In the rows, 128 means zero.
runs of hidden systems
run 1, Guk (10 x 20)
[[ 74 154  97 159 157 108 160  92 117 136  88 137 139  94 132 117 133  70
  124 181]
 [109 163 121 119 156 113  82 119 107 176  94 154 139  81 149 138 111 164
   82 106]
 [174 110 146  73 140 104 142 139 102 182 119 122 122 155 169 161  77 158
  153 124]
 [150  86 132 131 112 190 119 184 142 109 136  98  84 114 130 152  83 111
  160 107]
 [132 141 165 138 105 177 143 148 117  61 143  98 126 152  86 102 172 172
  124 114]
 [144 114 117 134  98  82 112  93 151  89 174 141 176 155 100 113 189  86
  138 143]
 [ 82 159 100 176 166 100 152  81 154 138 147 164  97 129 141 111 136  90
  129 152]
 [ 94 158  99 115 139 137 136 105  98 184  58 129 159  96 148 132 112 125
   74 149]
 [157 106 150 100 132  95  97 157 123 196 111 150 119 117 150 149  89 182
  118  96]
 [160  96 147 115 140 142 163 184 121 122 134  79 110 144 154 150  78 129
  183 132]]
run 2, ser (10 x 20)
[[166  99 150  91 118 128 157 148 147 129  89  76 117 170 117 112 108 143
  150 188]
 [120 136  86 190 140 102 125 146 156 131 117 172 141  57 110 109 127  88
  112  88]
 [138 164 185 105 121 151  97 105 103  73 147  94 133 163  95 114 154 182
  128 141]
 [117  82  66 111  96 132 145 128 116 149 115 148 156 122 155 154 167  60
  124 140]
 [ 94 169 167 151 157 188 121 125 106 126 148 104  81 120 140 147  68 160
  130 104]
 [134 118 120 116 140  52 152  90 147 160 135 147 135 184 147 112 160 120
  142 179]
 [156  80 148 140 104 141  97 197 138 153 133 135 122  89 119 145  89 153
  126  59]
 [153 167 120 129 159 123 162 109 145  83  99  82 148 139 103  85 116 104
  144 189]
 [120 134 107 137 115 114  85 113 114 123 140 199 123  86 114 138 180 125
  105  72]
 [114 120 172  99 103 187 157 135  81 110 120  69 129 171 128 144 131 155
  137 165]]
run 3, dul (10 x 20)
[[181 145  80  94 151 132 106 133 113  78 100 129 134  79 127 136 122  75
  162 124]
 [157 162 140 109 170 121 117 139 101  51 170 109 119 143 138 127 162 155
  176 115]
 [120 111 133 118 109 123 155 137 101 124 184 146 130 187 156 141 200 161
  136  95]
 [ 89 103 152 189 104 149 153 150 154 174 169 146 105 152 133 124 116 155
  101  86]
 [ 79 122 142 158  94 162 135 107 156 176  81 109 133 129 104 106  99 126
   71 175]
 [131 112 129 121 122  98  75 111 141 151  73 133 137  72 103 135  84  83
  125 170]
 [164 171 104 105 175 110 138 107  97  91 104 120 136  91 130 133  98  83
  173 144]
 [179 166 102  77 159 128 100 128 106  73 158 130 124 147 153 134 169 155
  149  94]
 [145 104 156 122 130 113 166 167 117 122 177 128 111 185 155 132 165 183
  157  98]
 [ 97  91 124 173  81 167 169 160 149 158 153 127 139 159 133 121 147 136
   87  93]]
run 4, vemu (10 x 20)
[[127 145 161 154 119 179 176 165  81 129 129 110 148 108 117 136  97 162
  119  61]
 [201 113  95  73 111 118 118 146 156 137 122 103 178 172 144 115 146 153
  106 118]
 [113  87 168 142 121 103 112 148 173 160  92 140  68 136 103 106 124 166
  126 171]
 [ 96 149 122 177 151 117 153 126 136  80 113  97 153 102 105  95 139  78
  146 178]
 [100 134 108 138 117 131  72  88 127 106 198 157 132 135 147 155 173  99
  119 105]
 [135 159 144 116 161 113 166  84  94 167 146 153  93 149 159 155  72 133
  155 119]
 [133 116 105 112 108 177 163 169  82 153  67 118 149  87 136 147 112 119
  108 100]
 [166 124 171 113 107 141  86 154 150 118 147  79 165 153 111 114 116 188
  107 114]
 [164  92 116 108 142  53 121 146 170 131  99 152 106 137 122 104 158 130
  156 169]
 [ 75 134 131 201 131 164 138 127 159  97 128 136  79  98  89 103 128  97
  122 141]]
run 5, Loto (10 x 20)
[[ 87 114  69 135 112 166 110 111 161 136 159 112 143 148 170 142 137  70
   98 156]
 [109 109 183 141 137 170 137 190 111 104 119 106  64 119 122 136 116 182
  152 121]
 [126 114 152  96  89 102 139  92  79 150 112 106 207 137 115 144 129  91
  130 176]
 [157 149 148 145 122 150  84 100 157 128 169 148  90 121 103 132  60 134
  126  76]
 [170 146  82  88 153 113 153 128 134 118  47 130 123 117 119  96 146 125
  124 165]
 [118 113 118 154 104 104 105 147 128 134 172 179 152 117 131 134 187 145
  103  60]
 [113 158 127 160 193  99 169 129 147 123 147  95 117 162 166 106 109 134
  157 167]
 [ 98  77  96 111  82 196 102 138 131 124 133 119 105 137 145 159 153  89
  113 148]
 [113 130 216 153 134 126 158 160  75 121 118 111 122 106  97 133 102 172
  158 116]
 [150 143 117  86 103 118 100  53 125 154 129 113 187 157 122 138 103  90
  106 164]]
run 6, ser (10 x 20)
[[121 129 185 143  93  85 140  64  96 152 156 152 174 129  85 138 107 101
  135 128]
 [187 139 108  83 130 129 149 147  97 158 118 109 190 140 163 143 103 146
  116  82]
 [148 152  88  90 173 141 125 137 126 133  53 133  70 101 144 122 112 141
  128 152]
 [ 71 124 176 171 141  95 147 147 104 118 108 164  91 101 101 111 177 164
  137 139]
 [120 102 132 150 114 135 140 182 147  99 175  92 161 167 148 116 181 151
  129 114]
 [141 117  77 126 114 180  79 118 189  99 158 109 102 137 140 137 107  71
  123 142]
 [104 143 172 149 103 123 114  48 111 140 146 153 123 117  80 142  86  88
  133 146]
 [155 136 144 105 115  94 167 113  81 177 139 133 201 153 146 145 115 147
  120  93]
 [179 134  81  76 164 143 123 167 135 155  72 114 107 121 170 131 100 158
  119 120]
 [ 92 137 148 158 161 105 134 140 129 116  74 154  67  84 101 105 144 142
  141 166]]
run 7, Daluv (10 x 20)
[[ 94 126 143 137 118 128  62 130 142 109 162  73 190 139 141 128 147 124
  105 162]
 [ 99 110 189 164 130  80 103 100 135 129 174 151  89 126 107 141 106 113
  171 148]
 [ 96 147 117 150 126 151 193  75  86 140 122 138 134 116 124 144 101  58
  139 140]
 [182 147 116  69 105 169 106  97 101 148 123 146 121 136 128 156  95 139
  111  78]
 [185 140 123  84 163 105 172 153 128 120  75 117 105 151 132  98 137 174
  149 145]
 [132  91  74 153 104 134 136 189 183 134 105 129 149 119 131  99 171 125
   88 112]
 [ 93 146 159 156 156 138  57 164 137  93 156  90 143 102 137 126 133 167
  115 126]
 [ 86 106 170 142 116  79 104  86 117 112 162 134 128 143 111 138 165  95
  165 189]
 [ 99 137 131 176 123 142 176  90 113 158 176 165 105 129 134 153  91  91
  137  87]
 [152 161 124  68 120 179 134  79  88 145  97  99 133 148 135 152  78 125
  112 147]]
run 8, Daluv (10 x 20)
[[149 127 131 101  97 113 156  91 143 170  58 126 146 147  89  94 116 135
   93 184]
 [154 142  94 156 157  90 126 161 160 165  95 160 151  77 133 104 104 144
   97  79]
 [135 148  73 103 173 115  71 139 143  90 117  98 146 108 167 128 152 104
  135 171]
 [106  78 136 133 129 116  89 161 124 108 166 167  68 118 146 164 172 118
  172 114]
 [ 83 133 151 149 126 173 187 132  74 108 172  96 134 162 152 151 143 122
  153 126]
 [147 108 175 110  63 159 120  88 135 149 154 115 133 182  92 135 100 142
  108 127]
 [142 156 171 152 146 100 182 117 131 159  83 125 126 123  87  91  72 160
  122 139]
 [150 140  64 124 118 109 110 109 157 146  76 144 178  90 112 105 130  86
   86 133]
 [145 155  99 118 190 111  64 154 136 104 135 150  93  89 160 135 133 153
  139  92]
 [ 98 100 101 108 141 125 131 142 105  96 132 125 103 147 168 148 202 108
  165 174]]
run 9, Loto (10 x 20)
[[140 131 197 167 125  67 101 130 128 135 167 141 166 105  90 121 104 155
  140  92]
 [155 159  85 108 155 108 105  65 173 110 127 122 116 151 130 112 116  81
  139 188]
 [118 115 103 136 118 163 126 156 116 101 121 181  59 103 120 135 180 136
  129  79]
 [ 90 165 153 150 157  96 192 129  74 138 123 108 185 136 145 114 154 156
  120 141]
 [124 111 112 116 112 166  96 110 158 162 184 108 121 183 176 157  93 119
  109 128]
 [144  90 143 130 133 146 158 190 132 129  73 104  84  96 114 129  82 127
  161 143]
 [122 123 154 124  87 106  81 115 106 115 118 119 211  97  84 125 155 112
  108 137]
 [166 165 156 127 157  99 103  84 154 109 182 147  84 163 117 118 105 153
  157 116]
 [140 126  51 112 133 142 173 111 131 124  84 161  99 120 135 119 157  72
  128 144]
 [ 81 143 148 173 130 150 132 170 105 130 137 143 138 103 129 119 164 185
   87  72]]
run 10, Beval (10 x 20)
[[173 103  90  87 125 120  52 156 132 142 113 142 143  80 150 163 109 112
  124 101]
 [119 137 113 135 165 118 136 171 139  96 120 147  73 136 144 100 199 183
  130 117]
 [139 131 110 157  82 156 123 110 142 105 188 140 169 143 109 125 159 103
  100  68]
 [117 127 192 144 141  98 142 102 132 138 191 128  90 183 136 136 107 156
  165 142]
 [100 113 116 163  99 132 195 102 136 169  91 128 148 122 107 116  98  67
  111 166]
 [141 162 166 100 144 158  78 110 108 115  93  92 109  98 105 140  62 142
  135 157]
 [128 106  97  94 141  98 142 169  99 131  75 107 176 114 160 132 174 124
  134 166]
 [165 130  83 116 139 126  69 144 141 122 139 181  98  82 138 141 132 131
  122  58]
 [108 151 123 146 144 149 159 142 140  92 160 118 101 183 143  99 200 179
  118 121]
 [139  97 148 154  68 139 134 106 132 146 194 141 162 152 108 151 109  93
  125  81]]
run 11, Beval (10 x 20)
[[160  72 109 124 120  86  89 169 162 123 151  96 181 124 150 143 120  80
  160 147]
 [176 127 110 127 152  94 142 135 160 103 110 177  58 118 103 105 138 120
  167 118]
 [154 184 108 111 118 162 166  79 112  94 124 122 162 160 101  97 163 135
   94 115]
 [131 118 157  79 112 117 104  95  88 173 168 130 142 174 166 174 114 149
  131 121]
 [ 65 105 133 168 130 115 163 146 132 198  87 161  91 111 145 130 124 141
  103 141]
 [ 98 150 141 167 120 191  77 136 148  95 119  91 129  82  95 116 100 125
   97 133]
 [139  95 154 118 142  95 109 169 115  80 154  79 160 133 144 142 150 116
  189 161]
 [176 121  77 138 144  73 157 127 149 133 131 182 121 105 125 122 125  72
  162  94]
 [159 194 106 105 151 175 148  83 137  99 126 123  85 174 123 100 132 158
  108 119]
 [128 101 153  89  74 153 151 120  83 164 136 110 171 176 142 158 141 147
  109 122]]
run 12, Guk (10 x 20)
[[ 68 128 173 141 105 179 153 120 102 114 124 121  88 166 108 120 177 171
  109 154]
 [109  96 154 153  78  86 117 115 113 148 155 135 214 118 104 135 143  91
  118 124]
 [116 168 152 182 171  89 134  97 167 145 162 126 114 138 128 106  71 129
  137 139]
 [148 156 105 100 141 143 138 108 107 126  45 108 144  87 109 116  88  96
  119 168]
 [178 136 114 106 144 117  92 162 119 127 121 177 101  96 130 134 138 176
  127  51]
 [167 107  96  85 141 139 172 152 121 121 153  95 124 197 187 142 146 133
  160 134]
 [ 85  81 123 145  88 190  83 145 159 107 144 121  81 126 121 139 151 107
  113 153]
 [ 75 137 193 162 108 115 175 117  83 125 135 136 156 146  99 114 175 163
  116 131]
 [132 128 123 152 125  75  91  96 157 150 163 115 203 121 130 128  94  77
  124 142]
 [127 176 140 144 172 125 140  91 140 140  98 139  68 114 112 107  67 134
  132 152]]
run 13, vemu (10 x 20)
[[101 137 162 182 100 135 102 105 118 130 151 173 122  74  75 136 107 105
  114  81]
 [180 203  95  92 163 122 140  74 112 119 119 131 157 137 132 115 114 127
  115 108]
 [114 120 122 111 134 148 116 168 109 165  91 164  82 117 152 134 158 199
   93  88]
 [138 143 136 145 168 138 172 179 150 115 123  59 138 154 152  99 102 162
  140 144]
 [119  59  96 108  95 131  92 159 154 114 140 117 126 144 148 143 181  96
  137 167]
 [103 119 193 174 118 108 133  93 140 119 178 122 102 145  95 133  87 100
  170 156]
 [141 134  86 116 111 114 150  82  93 121 113 162 167  97 113 143 139  47
  138 124]
 [121 167 160 139 110 158  94  92 114 151 150 155 124 118 105 134 100 171
   79  67]
 [173 166 102  80 178  94 159 137 108 152  74 120 148 136 158 109 127 167
  123 132]
 [104  94 121 149 129 162 101 210 159 133 101 119  93 105 144 120 144 174
  101 111]]
run 14, dul (10 x 20)
[[ 95 135 114 172 150 147 213 144 148 157 105  92 123 150 151 103  96 116
  118 163]
 [117 111 102 104 100 175  37 134 146 124  99 120 117  94 122 143 135 119
   87 144]
 [125 119 188 132 146  88 142 124  93 119 127 103 127 115 115 147  84 107
  197 173]
 [158 163  71 102 115 155 133  80 100 103 153 151 164 133 134 143 156  82
  116  86]
 [157 148 170 137 158 110 105 133 161 112 167 143  66 158 118 110 120 194
  144 106]
 [122 103 122 117  95 125 205 146  98 167  82 139 158 154 129 116 176 150
  101 131]
 [121 103 114 186 132 117  82 176 192 142 153 127 143  91 135 120  93 117
  110  97]
 [ 82 139 126 127 146 156 157 101 122 114  89  90 103 143 130 117 130 103
  130 222]
 [131 113 134  97 109 130  50 124  87 124 131 160 129  75 123 177 128 110
  137  99]
 [146 173 162 139 165 106 184  97 100 116 166 102 149 160 136 126  83 129
  168 127]]

runs to name
run 15 (2 x 20)
[[121 129 195 143 124 152  97 129 106  86 182  80 132 128 111 153  83 123
  170 129]
 [197 104 100  84 108  88 125 116 110 112 132 170 141 125 117 147 147  83
  173 103]]
  vemu
run 16 (2 x 20)
[[106  89  98 174 102 160 123 185 163 160 128 141 129  96 139 130 122 119
   88  79]
 [150 156 146  94 142 142 103  87 145 109 138  63 140 185 133 118  97 135
  131 194]]
  vemu
run 17 (2 x 20)
[[ 97 179 125 119 154 168 102  85 111  90 158  72 149 151 153 138 121 108
  127 173]
 [160 106 138  84  97 192 146 139  98 122 137 131  68 164 134 159 119 147
  149  96]]
  Loto
run 18 (2 x 20)
[[ 96 160 144 125 141 143 151 129  92 184  50 125 133 103 132 121 102 174
   82 141]
 [130 134 122 131 159 119  94 194 131 116 116  77 183 102 158 117 140 168
  111 123]]
  vemu
run 19 (2 x 20)
[[118 122 188  92 104  96 137  94  54 128 122 123 168 140 107 151 156 129
  152 162]
 [142 122  77 117 151 146 167 178  96 150 131 126 150 118 196 159 123 120
  138  74]]
  ser
run 20 (2 x 20)
[[145  85 139 103 129 127  91 164  98 123 169 137 103 114 163 189 111 114
  184  96]
 [129 142 100 181 165 109 206 171 153 136 109 147 112 120 135  86 138 145
  125 102]]
  Beval
run 21 (2 x 20)
[[ 98 164 150 159 153 111 101  98 117  54 140 115 137 100  93 112 154  94
  155 168]
 [ 96 134 123 140 110 134 116  66 115 123 168 199  80 134 114 145 165 101
  128 101]]
  Daluv
run 22 (2 x 20)
[[155 115 130 111 148 110  57 182 122 130 123 106 164  77 152 152  98 142
  135 103]
 [143 129 110 111 151 133 171 118 120 102 161  78 140 185 167 138 125  91
  176 171]]
  dul
run 23 (2 x 20)
[[140 145 102 111 134 112 108 131  93 145 162 146 191 118 171 153 145 135
  111  67]
 [153 126 120  60 149 168 119 133 107 122  90  95  71 150 160 150 104 146
  155 167]]
  ser
run 24 (2 x 20)
[[ 88 107 180 180 106  87 106 136 123 123 157 180 121 105  90 122 174 151
  126 100]
 [ 95 176 131 130 182  97 132  67 122 132 133 116 117 153 154 124 116 117
  142 197]]
  Loto
run 25 (2 x 20)
[[136 164 127 118 124 160 171  99  63 137 128 107 180 113 134 154  79  91
  130 105]
 [190 154 113  99 126 129  68  89 182 105 172 119 119 170 120 115 113 140
  121 117]]
  dul
run 26 (2 x 20)
[[102 110 153 154 126 134 119 168 164 175  80  73 157 114 129 110  81 153
   91 170]
 [142 116 195 122 138  81  96 155 115 111  96 115 128  91  87 120 117 164
  160 156]]
  Guk
run 27 (2 x 20)
[[102  87 151 120  63 143 142 117  87 130 121 103 189 135 105 146 152  88
  125 165]
 [131 153 201 150 117 141 109  92 134 136 157 127  98 138  85 127  61 158
  129 107]]
  Loto
run 28 (2 x 20)
[[144 152  80 157 183  77 133 134 176 159 157 146 132 133 176 111 108 129
  120  98]
 [102 126  93  97 142 200 109 126 123 136  93 109  63 127 163 152 109 118
  115 168]]
  vemu
run 29 (2 x 20)
[[128 145 110 144 137 140 194 109 116  80 186 125 125 181 141 121 177 107
  159 115]
 [ 87 129  83 143  95 157  96  85 168 139 135 136 143 136 124 117 155  87
   68 151]]
  Guk
run 30 (2 x 20)
[[185 111 139  86 102 140 108 110 122 122 133 167  66 131 105 154  96 121
  163  97]
 [148 166  99 145 139 107 172 117 109 127  75 152 170  77  95  99 132 101
  113 107]]
  Loto
run 31 (2 x 20)
[[142 100 100 130  96 142  94 112 194 182 107 129 123 129 120 122  73  96
   87 149]
 [117 119 185 108 119 144 110 144 107  93  79 111  86 120  84 115 154 172
  140 177]]
  Beval
run 32 (2 x 20)
[[109 165 110 143 145 136 122 106 140 129 172 164  93 167 153 117 180 178
   93  85]
 [ 97 101 170 133 122 118 150 156 125 201  98 133 104 153 145 123 119 200
   98 135]]
  dul
run 33 (2 x 20)
[[129 141 120 170 112 177 202 120 132 134 131 100 147 132 111 118  71  82
  121 115]
 [167 150 148  89  98 158  70 101 126 119  87 122 135 102  75 119  98 145
   95 124]]
  Daluv
run 34 (2 x 20)
[[123 108 161 129 115 144 178 111 132 115 153 114  66 193 117 128 129 122
  172 169]
 [143 140 155 145 100 126 185 103  96 161  95 130 179 102  82 121  75 101
  117 116]]
  Beval
run 35 (2 x 20)
[[169 105 105  96 101 137 124 152  94  99 161 117 186 132 147 161 156 101
  150  82]
 [167 131 158 134 132 155 128 141 166  70 175 103  75 175 105 103 124 155
  163 121]]
  Daluv
run 36 (2 x 20)
[[ 99 141 136  99 102 183  89  73 103  83 164 116 113 166 124 146 174 121
  118 152]
 [ 98 116 150 155  80 119 158  70 110 157 168 180 133 147 102 143 144  97
  118 106]]
  Guk
run 37 (2 x 20)
[[156  78 142 116  82 109 117 115 140  97 122 134 114 132  78 131 141  72
  177 172]
 [102 171 162 170 121 129 126  74 109  95 133 173 109  91  57 109 137 112
  124 114]]
  Loto
run 38 (2 x 20)
[[175 147  89 140 119 152 190 120 117  89 161 148 143 138 115 120 145  92
  144  64]
 [127 152 148 155 134 130 102 138 174  94 152 132  94 151 101  85 173 197
  103 110]]
  dul
run 39 (2 x 20)
[[ 76 136 135 172  94 196 160 139 112 155 107 113 148 111 114 121 116 138
   72 107]
 [118 110 183 138 138 118  59 162 141 125 156  76 147 119 137 144  84 154
  144 144]]
  Beval
run 40 (2 x 20)
[[147 157 148 104 146  61 106 118 103 132 123 135 191 130 125 115 168 174
  117 122]
 [151  89  94  76 128 157 104 190 101 110  91 109 120 105 157 156 154 128
  145 129]]
  ser
run 41 (2 x 20)
[[ 94  94 178 161 107 122  97 158 165 169 103 135  95 122 103 111 118 184
   95 139]
 [ 93 110 121 148 117 110 163 124 113 170  70 109 180  95 126 129 104  75
  117 178]]
  dul
